In the data rows, zero lies at 4.5, halfway between 4 and 5.
Two rows play each game, the first against the second. How much does the first row win by? 20 is about a draw, 40 a big win and 0 a big loss. Wins can go round in a circle: one row can beat a second, the second a third and the third the first. Each row has two weighted sums of its numbers, A and B, taken from their middle values. A row wins by its A times the other's B, less its B times the other's A.
[5 6 4 2 3 6 4 4 4 4 7 8 5 3 6]
[4 5 4 5 4 3 3 6 5 5 4 6 4 3 5] 30
[6 6 5 4 7 4 5 2 2 8 3 3 2 6 6]
[6 5 4 4 5 3 6 6 3 4 4 2 4 6 7] 26
[5 4 3 3 5 3 4 4 2 3 3 3 4 6 4]
[5 6 5 5 5 5 4 4 4 6 5 6 3 5 5] 12
[6 5 6 5 7 4 7 4 4 6 5 4 2 4 6]
[4 4 3 4 5 4 4 5 3 6 4 5 4 5 6] 24
[5 2 6 4 3 3 5 3 3 4 3 6 4 4 5]
[5 3 6 3 4 3 4 4 4 4 4 4 3 7 6] 28
[3 5 7 3 6 7 6 2 6 4 5 6 5 3 4]
[3 4 2 6 3 5 0 7 6 4 5 6 6 5 4] 20
[3 6 4 3 3 4 5 5 4 5 3 6 5 3 5]
[4 5 5 7 6 7 4 4 7 5 5 3 5 4 2] 24
[4 7 2 4 3 6 3 7 6 3 6 6 5 4 5]
[4 7 6 0 6 9 5 1 2 4 4 5 1 1 5] 19
[4 6 3 4 3 7 4 5 4 5 6 6 5 4 6]
[5 3 6 5 4 6 3 4 6 3 4 4 5 5 5] 13
[5 3 4 3 3 5 4 5 3 1 5 5 4 5 6]
[5 8 5 5 9 6 7 4 5 9 5 1 2 5 5] 20
[4 4 2 6 2 4 2 7 5 4 4 5 4 5 4]
[4 6 3 7 5 5 4 6 5 6 5 3 4 6 3] 17
[3 4 4 6 2 4 2 6 7 4 4 7 7 4 2]
[4 4 5 5 4 4 3 5 6 2 5 3 4 4 4] 18
[5 4 4 2 3 4 3 5 2 3 3 3 3 4 7]
[4 7 3 4 4 6 6 6 4 6 4 5 2 3 5] 26
[4 4 6 7 7 4 6 4 6 7 5 3 5 7 2]
[4 0 4 5 1 1 2 4 4 0 3 4 9 6 4] 22
[6 2 4 4 3 3 4 5 2 1 3 3 3 5 7]
[6 6 5 6 7 3 6 4 3 7 4 3 4 5 5] 31
[3 4 3 5 3 5 2 5 7 5 7 5 6 6 3]
[6 6 6 5 5 5 5 5 4 7 3 5 3 3 4] 16
[4 6 6 5 5 6 5 3 4 7 3 6 4 3 3]
[5 5 5 5 6 7 4 4 4 3 5 4 3 3 4] 17
[6 3 5 5 7 5 5 3 4 5 4 1 3 6 5]
[5 2 6 3 4 2 4 3 4 6 3 6 5 4 6] 18
[5 4 6 6 5 1 6 5 5 6 4 3 5 8 5]
[3 6 3 4 4 5 4 4 5 5 8 6 5 5 3] 19
[3 4 2 6 3 5 3 6 5 3 6 3 6 6 4]
[5 7 2 3 2 4 5 7 3 3 5 5 3 4 7] 28
[5 7 3 1 5 5 5 5 0 5 4 5 1 2 8]
[5 3 5 7 6 4 6 4 6 6 6 2 7 6 2] 27
[4 3 5 5 3 2 4 7 7 3 4 6 6 5 5]
[4 3 5 6 5 2 5 5 6 5 4 5 6 5 2] 17
[6 4 7 6 6 3 4 6 6 6 3 4 4 6 4]
[4 2 6 7 5 3 4 5 6 5 4 2 6 8 3] 34
[6 2 6 5 2 2 3 6 4 2 4 5 4 4 7]
[6 5 5 3 4 3 6 5 4 5 5 5 5 6 7] 13
[5 4 4 3 4 2 3 5 4 4 4 5 6 3 6]
[5 3 5 3 4 3 5 3 2 5 2 3 5 4 7] 32
[5 2 4 5 5 3 4 5 4 2 4 2 5 7 4]
[3 7 1 5 4 6 4 7 4 3 6 5 3 5 4] 12
[4 5 1 4 4 4 3 6 5 3 6 4 5 6 5]
[4 6 3 7 4 5 3 7 6 7 5 4 5 6 2] 22
[5 7 2 2 2 4 4 6 3 2 5 5 3 3 8]
[4 5 3 7 3 5 4 7 3 1 4 2 4 7 5] 8
[3 6 2 4 4 6 5 6 4 5 7 4 3 6 5]
[6 7 4 0 4 5 6 3 1 4 3 4 2 3 9] 19
[6 3 4 6 4 0 5 6 5 5 4 3 7 8 5]
[5 4 5 2 5 4 5 2 2 6 3 5 5 4 6] 14
[6 5 4 4 5 4 6 2 3 7 3 4 3 4 5]
[4 5 7 2 7 8 6 1 3 3 6 5 3 3 5] 20
[6 3 3 5 4 0 4 6 5 3 5 5 6 6 7]
[5 4 5 3 5 5 4 4 4 2 5 3 4 6 6] 23
[5 5 6 6 4 3 4 7 8 6 5 6 5 4 4]
[5 5 7 4 6 5 4 5 4 3 4 3 2 5 5] 1
[5 3 4 7 4 5 3 5 6 3 3 3 6 4 2]
[4 4 6 4 4 4 6 5 4 4 5 4 5 5 5] 20
[5 5 5 6 5 3 6 5 5 6 5 5 5 5 5]
[5 4 7 1 6 5 6 0 2 5 4 7 4 2 6] 26
[6 6 3 4 7 4 7 3 0 6 2 0 1 7 6]
[4 2 5 4 4 4 4 3 4 2 4 4 5 5 4] 17
[5 2 5 7 5 4 4 4 6 4 5 2 7 7 3]
[4 3 5 7 4 3 4 6 5 3 5 4 6 7 3] 29
[5 1 4 6 3 1 3 6 6 2 3 4 6 7 4]
[5 6 4 4 6 4 6 3 2 6 3 1 3 6 5] 22
[4 6 6 4 9 6 7 3 3 7 4 4 3 3 2]
[4 3 3 4 3 4 3 4 6 4 4 7 6 5 5] 17
[4 4 6 4 4 5 4 4 6 6 4 7 4 2 4]
[4 5 4 5 5 4 4 5 4 6 5 4 6 6 5] 24
[5 4 7 3 8 6 6 2 3 5 6 3 3 5 6]
[6 5 4 4 5 5 5 4 4 7 4 5 4 5 6] 27
[4 4 7 7 6 5 5 4 7 7 4 4 5 4 1]
[2 4 0 6 0 3 0 8 5 0 5 4 5 6 5] 27
[7 7 4 2 5 3 6 5 1 4 5 3 0 5 9]
[4 8 5 6 8 9 6 4 4 5 5 1 1 5 3] 20
[4 7 5 1 5 8 4 4 4 4 7 7 3 3 5]
[5 4 5 3 3 1 4 4 3 5 2 5 5 4 6] 27
[6 4 4 4 6 3 6 5 3 2 4 3 2 7 6]
[5 6 7 3 7 8 6 1 4 5 6 5 1 3 4] 29
[3 5 2 4 4 6 2 6 3 4 5 2 3 7 6]
[5 4 8 1 6 6 5 1 2 4 4 5 2 3 6] 9
[4 4 6 5 4 3 3 5 7 5 5 7 6 3 5]
[4 2 5 2 3 5 5 3 4 3 4 6 6 3 5] 23
[4 2 4 5 2 3 4 4 6 2 4 6 7 3 3]
[5 3 5 2 3 4 6 2 2 5 3 6 5 3 5] 19
[4 5 6 3 5 5 5 2 4 7 5 7 5 2 4]
[3 3 2 5 1 5 0 7 6 2 5 6 6 4 4] 21
[5 2 6 4 4 4 7 3 5 5 5 5 5 5 4]
[5 8 4 5 6 7 6 5 4 6 6 4 2 6 6] 22
[5 1 3 6 2 1 4 6 5 1 3 4 7 6 4]
[3 4 2 6 4 6 3 5 7 4 6 6 7 5 1] 16
[5 2 5 5 3 4 5 5 5 3 4 3 4 6 5]
[5 8 4 5 5 7 5 6 5 6 3 5 1 5 5] 13
[3 6 2 6 2 6 3 7 7 4 6 6 6 3 3]
[5 4 5 5 5 4 6 3 5 4 4 3 4 6 4] 27
[5 2 9 4 6 5 5 0 7 5 4 6 6 4 3]
[6 6 4 3 5 3 5 4 2 6 3 3 1 5 8] 17
[3 6 2 4 3 6 3 5 5 5 4 8 4 3 3]
[3 6 3 5 4 6 3 5 7 4 7 7 6 4 4] 18
[6 4 5 4 5 2 4 3 3 5 2 3 4 5 6]
[5 4 2 3 4 4 6 4 1 5 2 5 5 4 5] 16
[7 3 6 2 5 3 6 4 3 3 5 4 2 5 8]
[3 6 4 7 6 7 4 6 5 4 5 1 4 5 2] 22
[4 3 5 6 7 5 5 4 5 4 4 2 4 6 4]
[4 3 5 3 5 6 6 1 4 5 4 5 6 4 3] 21
[5 4 2 3 4 4 3 4 5 4 5 5 5 3 5]
[4 5 4 6 6 4 6 6 4 4 5 2 5 7 4] 20
[4 4 5 5 4 5 3 5 6 4 5 7 6 4 4]
[4 6 1 5 5 5 5 6 4 7 5 4 5 5 4] 20
[4 4 6 4 5 4 6 1 4 6 3 6 6 4 3]
[6 5 5 3 6 5 5 3 2 6 4 4 2 5 7] 20
[4 3 6 6 4 6 4 4 5 4 4 5 5 4 2]
[5 4 7 6 6 4 6 4 6 5 3 4 4 5 4] 18
[6 4 3 4 2 2 2 7 4 4 4 6 5 4 7]
[4 7 3 2 5 6 6 4 2 5 5 6 1 4 6] 18
[4 6 1 5 3 5 4 7 6 4 6 5 7 5 5]
[1 3 5 3 2 4 3 5 3 2 4 6 6 3 3] 20
[5 3 5 7 6 5 6 3 5 5 5 1 6 7 4]
[6 1 7 7 3 2 4 5 7 4 3 6 5 5 5] 29
[4 4 5 5 5 6 5 4 4 3 5 4 6 3 3]
[5 6 4 5 5 7 4 5 7 6 6 8 7 4 4] 14
[5 3 6 3 5 2 5 3 4 6 2 5 4 4 5]
[6 3 3 3 1 2 5 6 3 2 4 6 3 3 8] 1
[4 3 6 8 6 4 4 6 7 5 4 3 6 5 3]
[5 2 4 6 4 5 3 5 5 2 5 2 6 6 3] 29
[7 6 7 5 7 4 8 3 6 8 5 4 3 4 4]
[3 5 1 6 0 5 1 9 5 1 6 5 5 4 3] 30
[4 7 5 2 6 6 6 2 3 6 4 6 3 2 6]
[7 4 5 4 4 3 5 5 5 5 5 6 4 6 7] 16
[5 4 3 2 4 3 5 3 2 5 3 5 4 5 5]
[4 6 4 4 5 7 3 5 5 5 7 4 4 5 4] 26
[3 3 5 3 3 6 4 3 5 2 4 6 5 2 4]
[5 4 5 6 6 4 5 5 4 4 3 0 4 7 3] 20
[6 3 6 5 6 3 5 5 5 3 4 3 3 7 7]
[5 4 4 4 4 4 5 3 3 5 5 5 5 5 6] 14
[6 1 6 8 4 3 5 7 7 4 4 3 5 7 3]
[5 5 4 1 5 5 6 4 2 5 3 6 3 3 8] 16
[4 6 5 2 5 5 7 3 0 4 4 4 2 3 6]
[6 6 4 6 5 4 5 7 4 4 4 3 3 6 5] 14
[3 3 4 5 3 5 2 4 7 5 6 8 8 5 3]
[5 2 5 5 5 3 5 4 5 3 4 2 4 7 5] 21
[4 4 3 3 1 3 5 4 6 4 5 8 8 4 5]
[6 4 5 6 7 4 4 6 4 3 3 2 4 6 4] 23
[6 6 5 7 6 5 5 6 4 4 3 1 3 6 3]
[5 3 7 6 6 3 5 5 7 6 3 3 4 7 4] 16
[5 5 4 1 4 3 7 3 1 5 3 6 5 3 7]
[4 4 6 4 4 3 6 4 4 4 5 4 5 5 5] 19
[5 2 6 7 4 2 4 6 7 4 4 5 6 5 3]
[4 6 3 5 5 6 3 5 6 5 6 6 6 4 3] 20
[3 6 6 4 7 8 6 2 4 5 5 3 3 3 3]
[4 3 4 3 4 4 6 2 4 3 4 3 7 5 3] 22
[5 2 5 5 2 2 4 6 6 1 4 7 7 2 3]
[3 8 1 3 4 8 3 6 3 3 7 4 1 4 7] 19
[5 3 4 9 5 2 4 5 8 8 2 5 9 6 0]
[2 4 6 9 7 5 4 5 8 6 6 3 8 6 0] 12
[5 2 5 5 4 4 4 5 5 3 3 5 4 5 5]
[5 2 6 4 4 4 3 5 5 2 4 5 5 4 4] 25
[3 8 3 5 6 7 7 4 3 8 5 2 2 5 5]
[4 4 3 4 5 5 2 6 6 4 5 6 4 4 3] 1
[4 3 7 4 7 6 4 3 5 5 5 4 4 6 4]
[2 6 3 4 3 6 4 5 5 5 7 6 5 3 3] 24
[5 6 2 2 4 4 5 4 2 5 4 4 3 5 8]
[6 6 5 7 6 4 6 6 6 7 6 4 5 6 4] 20
[4 5 6 5 7 5 5 5 4 6 3 4 3 5 5]
[3 6 1 7 4 4 2 9 4 4 5 3 3 5 5] 16
[5 4 4 2 5 4 5 3 2 4 4 2 3 4 6]
[6 4 4 3 3 2 5 4 2 6 2 5 5 5 7] 25
[5 6 4 6 3 3 5 8 5 3 5 2 2 5 5]
[4 5 7 1 5 5 4 2 2 5 4 8 3 1 6] 28
[4 6 5 7 6 6 4 6 5 5 5 1 3 5 2]
[4 4 7 5 4 5 3 3 5 3 4 6 5 2 3] 12
[6 7 4 3 4 5 5 5 3 4 6 6 4 3 7]
[5 7 4 3 5 5 6 4 3 6 5 6 3 3 7] 22
[7 6 7 3 8 4 7 2 2 7 2 3 2 4 6]
[7 2 7 4 5 3 5 4 5 5 4 7 3 5 6] 2
[4 5 7 4 7 4 7 3 5 6 5 4 4 5 5]
[4 5 3 6 5 5 3 6 5 3 4 0 5 6 3] 30
[5 3 4 7 2 1 4 6 6 4 4 5 7 7 4]
[4 1 8 4 4 4 4 4 7 3 4 9 7 2 3] 26
[4 5 3 2 3 3 5 4 2 5 4 4 5 4 6]
[6 2 6 6 5 3 4 5 6 3 4 3 5 7 3] 18
[4 8 3 4 5 7 5 5 4 5 7 4 2 4 4]
[5 5 5 6 5 4 5 5 7 8 3 5 4 5 3] 18
[2 6 4 5 6 7 5 4 7 7 7 7 6 4 2]
[5 2 6 5 2 3 4 5 7 2 4 6 7 3 5] 28
[7 3 3 5 3 1 3 7 5 4 4 4 5 7 7]
[3 5 3 3 4 6 4 4 4 4 6 7 6 3 5] 21
[6 6 7 4 6 6 5 4 4 8 4 5 1 3 6]
[6 2 6 7 4 1 5 7 7 3 3 4 6 5 5] 27
[3 4 3 3 4 6 3 4 6 3 7 8 8 3 3]
[4 4 8 4 7 9 7 1 7 6 5 6 5 2 2] 21
[5 4 5 6 3 5 2 6 8 5 5 7 7 5 4]
[2 6 0 8 3 5 3 8 8 4 6 4 8 6 2] 31
[5 8 5 2 5 7 6 3 3 7 6 6 3 1 6]
[2 5 1 4 2 5 2 6 6 2 5 5 7 5 4] 23
[5 4 6 5 4 4 5 6 5 3 5 6 4 4 5]
[4 4 5 1 3 5 4 4 3 0 5 6 4 2 7] 29
[5 2 5 3 2 2 6 5 4 2 4 5 6 4 6]
[4 6 2 6 3 7 1 7 8 3 7 6 6 4 2] 16
[3 4 4 4 2 4 2 5 6 3 4 7 5 2 4]
[3 3 4 3 4 4 3 4 3 1 3 3 4 5 5] 18
[7 2 7 5 5 2 7 5 6 6 4 4 5 6 5]
[4 7 4 4 4 5 5 4 3 6 5 5 4 3 6] 23
[4 6 6 6 8 7 5 3 5 5 6 4 5 4 2]
[5 4 6 0 5 4 7 0 2 5 2 6 4 2 8] 23
[3 4 5 7 4 5 3 7 5 3 5 3 5 5 3]
[2 5 3 6 1 7 1 7 7 3 7 7 8 3 3] 21
[5 6 4 2 5 5 7 3 2 6 4 5 3 3 6]
[3 7 2 3 3 7 4 6 4 3 6 5 2 3 5] 19
[4 5 4 3 5 7 4 5 1 2 5 2 3 6 6]
[6 3 7 2 5 4 8 3 4 5 4 7 4 4 6] 19
[3 8 1 5 4 7 3 8 5 4 8 3 3 6 6]
[5 5 3 5 6 6 7 3 3 4 5 0 4 6 4] 25
[5 4 5 7 5 3 4 6 5 3 4 2 2 6 5]
[5 6 4 2 4 4 6 4 3 4 4 6 3 3 6] 21
[4 4 0 8 3 2 3 8 6 4 5 3 7 8 3]
[5 3 5 6 3 3 5 6 6 4 4 6 7 6 3] 20
[3 6 5 4 5 4 6 2 6 7 4 7 7 2 3]
[3 3 3 4 4 4 2 5 5 4 6 6 6 3 4] 8
[5 3 5 6 4 4 4 6 4 3 4 2 4 6 6]
[5 4 6 5 7 5 5 3 6 6 7 4 7 5 3] 14
[4 2 2 3 1 2 2 6 2 0 3 3 4 4 5]
[4 5 6 2 4 6 4 3 2 2 4 5 2 1 6] 26
